Questions about the grid below. Rows and columns are numbered from 0.
1) The entry directly above 154?
2) The bottom-left entry?
3) The bottom entry of the column that holds the smallest entry?
4) The entry in row 2 and column 1?
5) The entry at row 0, column 0?
6) The entry at row 1, column 2?
7) The entry just left of the smallest entry?
8) The entry in row 2 and column 2?
[[134 125 132 126 133 135 133 121 129 123]
 [137 148 141 119 134 119 126 124 127 108]
 [127 113 113 127 126 124 133 130 130 135]
 [127 124 134 127 128 128 141 136 142 131]
 [122 135 127 121 138 116 127 139 118 138]
 [138 154 144 111 135 115 120 126 125 121]
 [121 115 130 144 124 134 127 124 146 139]]
1) 135
2) 121
3) 139
4) 113
5) 134
6) 141
7) 127
8) 113

[[145 135 148 149 124 128 125 125 129 143 109 141]
 [ 99 152 117 115 142 108 119 140 137 116 129 120]
 [118 138 112  99 106 118 107 111 110 131 106 109]
 [141 137 133 136 130 148 140 113 156 137 145 145]]
Rows and columns are numbered from 0.
The entry in the bottom-left corner: 141
The entry in row 2 and column 2 is 112
The entry in the bottom-right corner: 145
Report the entry directly above 107.
119
Report the entry in row 0 and column 2.
148
The entry directly below 116 -> 131
The entry in the top-left corner is 145
The entry in the top-right corner is 141
Report the entry directly above the largest entry.
110
Report the entry just left of the largest entry.
113
The bottom entry of the column that holds the largest entry -> 156
Report the entry just left of 111.
107
Report the entry just right of 142.
108
The entry just right of the largest entry: 137
The entry directly above 131 is 116

[[138 136 122 124 122 129 124 118 137 125 129 127 142]
 [125 129 127 125 129 136 138 132 120 115 130 123 120]
 [133 129 130 135 126 118 127 142 143 128 134 129 113]
 [123 122 121 123 125 131 120 120 119 132 124 131 131]
 [142 137 130 128 121 118 126 126 151 128 134 131 132]
 [142 136 119 125 125 118 114 127 146 129 127 126 131]
 [131 130 124 133 131 124 129 144 133 119 131 122 112]
 [116 118 126 127 129 133 130 133 113 127 127 129 114]
 [137 136 128 122 119 129 128 113 140 127 131 132 145]
 [132 128 129 135 128 117 127 144 141 127 133 128 110]
 [132 131 121 118 122 131 120 112 129 129 124 130 143]
 [134 133 135 125 119 125 132 118 142 130 134 135 135]
 [122 127 128 125 130 137 139 133 117 115 130 124 118]
 [125 124 128 129 132 124 130 144 127 124 130 126 104]
 [126 128 121 126 132 132 128 136 120 117 126 121 117]]
Counting starts at 0.
Report the entry directly above the smallest entry.
118
Report the entry in row 2 and column 0.
133
Report the entry at row 0, column 0.
138
Report the entry at row 1, column 1.
129
The bottom-left entry -> 126
The entry at row 0, column 2 is 122
The entry directly above the centre entry is 129
The entry just left of the largest entry is 126
Report the top-right entry.
142
Report the entry at row 0, column 1.
136
Report the entry at row 1, column 2.
127
Report the entry directly below the centre entry.
128
Report the entry directly below the largest entry.
146
The maximum is 151
The bottom entry of the column that holds the smallest entry: 117
Report the entry in row 1 and column 0.
125
The entry just left of the smallest entry -> 126
The entry just right of the largest entry -> 128
The entry directly above the largest entry -> 119
The entry directly below 141 -> 129
Report the entry at row 2, column 1.
129
The entry just right of 140 is 127
The entry in row 2 and column 2: 130
Report the top entry of the column that holds the largest entry.
137

B =
[[109 145 142 152 124 115 110 142 128 123]
 [111 156 144 157 131 104 114 150 142 101]]
Read off the entry in the top-left corner.
Answer: 109
Read off the last entry, reading row by row.
Answer: 101
Read off the maximum.
Answer: 157
Read off the largest entry in the first column.
Answer: 111
Read off the 2nd entry on the diagonal from the top-right corner.
Answer: 142
The entry just left of 128 -> 142
Read off the entry just left of 144.
Answer: 156

A = [129 152 125 124 129 134 132 138]
The entry just right of the smallest entry is 129
Read off the entry just left of the smallest entry.
Answer: 125
